In the data rows, the value 128 means zero.
Here are some numbered points:
116 124 102 109 148 119 126 74 96 118 118 174 171 149 133 142 151 128 124 125 107 105 123 126 119 107 136 135 165 113 100 108 35 161 159 124 83 115 139 123 102 135 128 120 104 117 99 135 135 138 169 114 68 178 124 182 116 135 116 118 108 105 133 125 0
152 133 146 142 161 175 122 141 90 129 131 160 140 129 158 144 137 103 154 132 133 87 92 116 93 133 115 161 255 60 39 142 163 151 74 80 104 65 152 131 133 146 126 94 101 115 50 101 70 103 43 141 185 74 145 81 125 134 120 128 136 138 137 150 1
137 116 123 117 131 78 155 109 255 151 157 0 121 132 130 132 105 133 140 171 123 96 100 117 141 127 124 79 114 187 209 124 147 110 141 114 123 123 113 115 90 122 151 204 158 135 145 136 140 132 121 145 112 53 134 110 127 119 127 139 144 134 109 100 2
139 125 129 127 145 148 145 155 112 104 93 101 113 120 152 155 146 112 169 163 165 145 114 164 155 123 125 110 81 150 166 127 131 110 150 129 142 155 156 129 127 140 145 127 131 140 86 127 161 161 191 126 85 195 107 159 116 128 130 102 101 119 104 122 3
205 129 133 200 125 143 179 133 114 145 128 155 127 106 125 127 139 119 77 131 0 88 183 101 116 93 146 122 139 89 99 135 157 135 155 112 137 173 148 121 180 70 65 81 183 149 255 123 136 122 177 140 128 157 122 156 127 131 132 143 114 127 140 156 4
119 105 116 117 143 156 128 123 90 99 101 164 119 109 112 149 135 110 137 144 137 139 91 147 159 119 127 99 65 147 152 123 177 173 38 48 63 31 144 119 162 140 125 102 124 115 129 98 87 93 64 133 166 57 136 77 129 139 123 139 118 114 124 117 5
109 112 128 105 144 157 135 135 111 132 149 181 122 150 138 160 142 120 132 137 109 93 97 97 132 156 143 144 93 125 122 140 165 129 132 139 150 149 120 129 94 133 124 123 109 130 97 156 137 122 79 121 128 59 152 113 129 127 118 111 122 128 125 119 6
144 109 128 118 131 121 127 133 97 142 140 130 141 133 124 129 117 119 126 141 92 112 159 123 123 117 122 131 114 133 129 147 147 157 174 125 127 141 152 132 151 134 130 109 137 141 114 125 138 138 173 103 75 192 121 171 130 118 155 145 137 134 152 125 7
143 136 129 109 137 152 134 151 122 119 112 154 146 126 131 114 118 121 157 163 105 121 105 124 134 138 114 111 103 160 165 166 0 250 226 174 30 140 146 144 114 151 139 149 144 158 128 144 134 128 116 158 135 54 118 93 133 139 134 124 139 158 125 119 8
154 138 134 122 111 122 105 121 255 100 166 0 90 131 126 132 121 111 66 131 110 122 144 113 118 112 115 47 79 163 184 109 194 98 78 246 232 127 0 153 78 60 116 231 131 77 129 90 130 144 183 129 93 144 123 160 125 94 133 130 151 142 154 140 9
54 122 113 111 141 142 96 139 115 137 119 141 115 112 129 129 134 118 58 142 41 124 210 131 149 126 134 105 52 119 138 106 115 107 167 135 154 159 174 141 255 4 0 22 255 155 255 159 156 156 175 132 97 255 130 180 149 165 158 118 124 122 92 123 10
68 123 130 148 155 162 132 140 113 151 143 161 110 134 138 124 142 121 35 151 0 116 234 123 136 78 145 129 141 84 85 106 152 102 125 108 140 147 148 144 148 161 148 109 120 149 89 140 151 156 182 135 101 99 143 154 137 122 120 111 95 149 133 126 11
86 147 145 153 148 166 132 139 91 126 136 165 130 139 140 139 119 104 81 128 39 112 196 127 140 124 112 98 111 159 140 115 86 160 166 170 143 168 109 115 93 137 124 93 101 122 84 135 123 117 125 150 100 41 100 101 103 119 107 106 119 129 115 128 12
149 125 126 119 143 127 142 114 111 126 120 171 136 141 119 132 122 115 56 142 129 131 172 101 87 129 103 135 159 98 75 103 134 104 141 114 118 134 127 84 82 111 136 144 126 125 78 96 115 129 179 129 91 91 116 153 119 133 125 122 130 135 120 118 13
161 142 134 143 136 138 102 141 86 126 112 38 131 127 138 142 124 255 156 22 103 149 86 132 159 174 149 160 128 108 98 130 0 175 196 156 93 165 166 159 121 144 169 203 139 125 130 134 147 130 129 162 140 73 132 106 112 113 119 97 113 116 139 132 14
124 127 157 148 151 123 111 127 206 114 135 154 118 169 143 122 110 114 177 165 149 134 117 105 105 139 122 167 92 157 115 124 176 106 123 153 157 114 82 121 100 96 109 142 132 128 117 120 105 105 54 139 182 75 144 97 136 101 137 136 163 146 155 117 15
109 119 109 102 164 66 107 0 98 126 118 157 127 121 119 123 123 126 43 132 95 96 159 119 129 95 150 126 193 56 76 120 135 113 134 119 119 129 144 152 121 156 141 131 110 131 96 128 139 146 196 148 96 220 106 176 110 135 123 118 109 117 97 112 16
140 134 119 127 86 69 119 109 96 142 135 110 136 151 130 134 127 154 155 150 91 127 86 113 132 150 138 166 175 82 56 109 163 117 89 87 134 94 141 109 86 110 119 183 135 125 125 119 94 94 0 113 218 75 130 56 156 140 136 167 157 128 131 108 17
Which point above is nearest to each new point by angle, seen from the average point of the numbered points? Its number follows each.
125 131 102 132 161 179 146 165 46 109 101 0 117 101 120 150 156 143 162 148 110 111 90 114 150 142 119 137 135 85 101 125 174 88 103 132 159 145 95 122 110 138 132 119 113 146 89 132 142 156 187 130 101 255 114 173 123 141 120 102 112 123 118 116 3
137 119 136 127 147 142 133 138 11 113 125 0 148 136 132 134 112 127 84 143 112 89 98 102 125 83 142 91 70 106 128 132 156 141 153 123 131 161 147 136 128 151 152 129 109 114 94 128 104 92 35 127 188 90 157 94 158 159 128 159 137 99 154 131 17
132 130 96 138 157 148 85 140 103 140 136 128 135 129 144 150 133 128 103 142 127 131 132 107 121 144 131 162 198 67 65 125 161 99 128 112 142 133 129 122 105 145 145 143 138 148 88 136 150 175 198 125 86 196 124 155 99 92 74 84 125 146 128 118 16
148 131 111 90 103 69 126 72 203 140 166 161 117 159 147 122 117 91 160 138 176 164 117 186 158 150 118 137 105 183 172 123 202 77 72 162 195 141 60 127 89 140 145 176 118 114 106 125 144 138 188 135 102 166 134 182 133 114 134 120 138 131 136 138 9
145 132 142 132 130 129 113 143 123 112 100 147 122 91 103 108 123 121 161 183 117 96 76 100 86 121 134 135 255 10 9 104 231 125 0 4 38 0 119 116 123 165 152 118 89 121 80 163 72 57 0 63 255 79 138 28 149 176 87 208 133 58 126 133 1
139 122 129 129 143 105 142 123 114 147 134 165 137 130 105 105 108 92 126 134 213 138 108 202 114 133 117 171 140 124 102 137 137 116 159 112 128 150 139 134 145 188 157 122 108 143 89 140 146 140 164 151 104 101 140 166 132 138 144 147 136 108 124 133 3
164 162 160 135 133 74 110 57 63 115 125 130 124 127 109 118 109 160 145 122 130 142 98 113 115 134 122 136 94 115 98 126 39 150 165 146 123 151 137 116 100 123 149 166 128 116 127 119 137 145 180 163 112 109 136 158 125 130 107 159 140 129 128 147 14
185 148 151 140 134 143 136 143 109 119 106 163 115 101 120 129 124 115 114 153 141 125 153 132 128 101 126 110 148 118 111 105 13 178 161 126 76 104 141 120 127 147 139 90 77 114 73 138 116 106 102 113 104 76 155 127 134 145 141 114 106 111 117 136 8
168 126 156 125 153 160 131 164 113 158 113 147 154 126 126 145 143 134 157 143 255 120 118 108 138 172 128 171 125 145 105 143 119 129 149 113 132 149 134 117 174 135 108 101 148 154 173 128 154 160 196 129 75 106 94 140 104 131 133 139 168 161 122 113 3
144 123 113 122 139 184 154 158 190 111 125 148 90 117 116 126 137 121 160 134 125 102 98 111 128 164 147 145 111 201 205 123 241 67 25 255 252 138 0 162 119 154 127 98 116 136 93 121 124 135 188 149 114 255 104 159 125 136 133 88 102 97 120 116 9
98 152 132 110 141 168 155 159 127 132 122 157 126 123 118 120 118 115 161 139 255 115 99 205 154 153 112 105 83 144 141 135 136 125 150 118 139 146 147 120 160 95 76 92 141 137 186 120 129 144 192 135 85 184 102 147 102 111 114 115 141 141 128 124 3
153 118 129 126 150 163 129 145 121 147 141 153 140 125 121 123 117 110 157 150 252 140 115 191 148 141 151 104 102 154 181 114 145 72 123 104 147 153 162 130 160 109 123 113 166 143 172 122 156 176 199 138 86 232 118 173 134 154 135 97 113 127 131 116 3
142 135 120 112 136 106 150 99 240 122 139 115 116 146 119 113 142 131 162 154 131 119 115 128 143 129 113 70 97 174 197 125 188 108 119 178 196 148 86 133 113 152 148 131 106 111 86 124 136 142 192 138 95 130 118 156 144 134 153 109 113 121 127 145 9
62 124 120 190 131 155 161 144 201 121 142 161 106 146 124 139 137 125 39 138 32 136 234 136 141 98 116 100 98 144 143 139 204 104 87 146 172 141 72 116 101 133 132 97 114 137 94 149 149 142 178 119 87 148 98 129 107 114 143 134 135 140 121 117 11
0 102 120 255 144 160 228 126 87 115 98 145 117 93 111 12 101 107 106 148 0 114 203 0 87 99 135 135 232 90 85 127 53 136 125 127 106 156 159 142 255 55 13 38 244 142 255 120 117 130 151 162 121 94 145 156 148 126 153 126 98 176 129 129 4
172 149 148 116 140 157 129 152 111 140 135 164 131 129 122 145 144 132 89 153 142 138 189 118 119 77 125 56 24 103 146 101 139 124 171 130 142 152 139 123 129 146 143 107 120 130 95 109 123 126 165 142 101 100 115 140 101 133 115 107 128 149 145 132 3
133 110 116 125 143 136 106 112 226 132 142 171 104 145 145 143 137 99 136 139 104 127 139 91 108 129 105 138 113 158 153 147 124 129 162 143 135 151 132 140 137 155 147 101 107 127 100 151 152 131 145 168 135 86 148 141 157 45 162 126 136 129 185 172 15
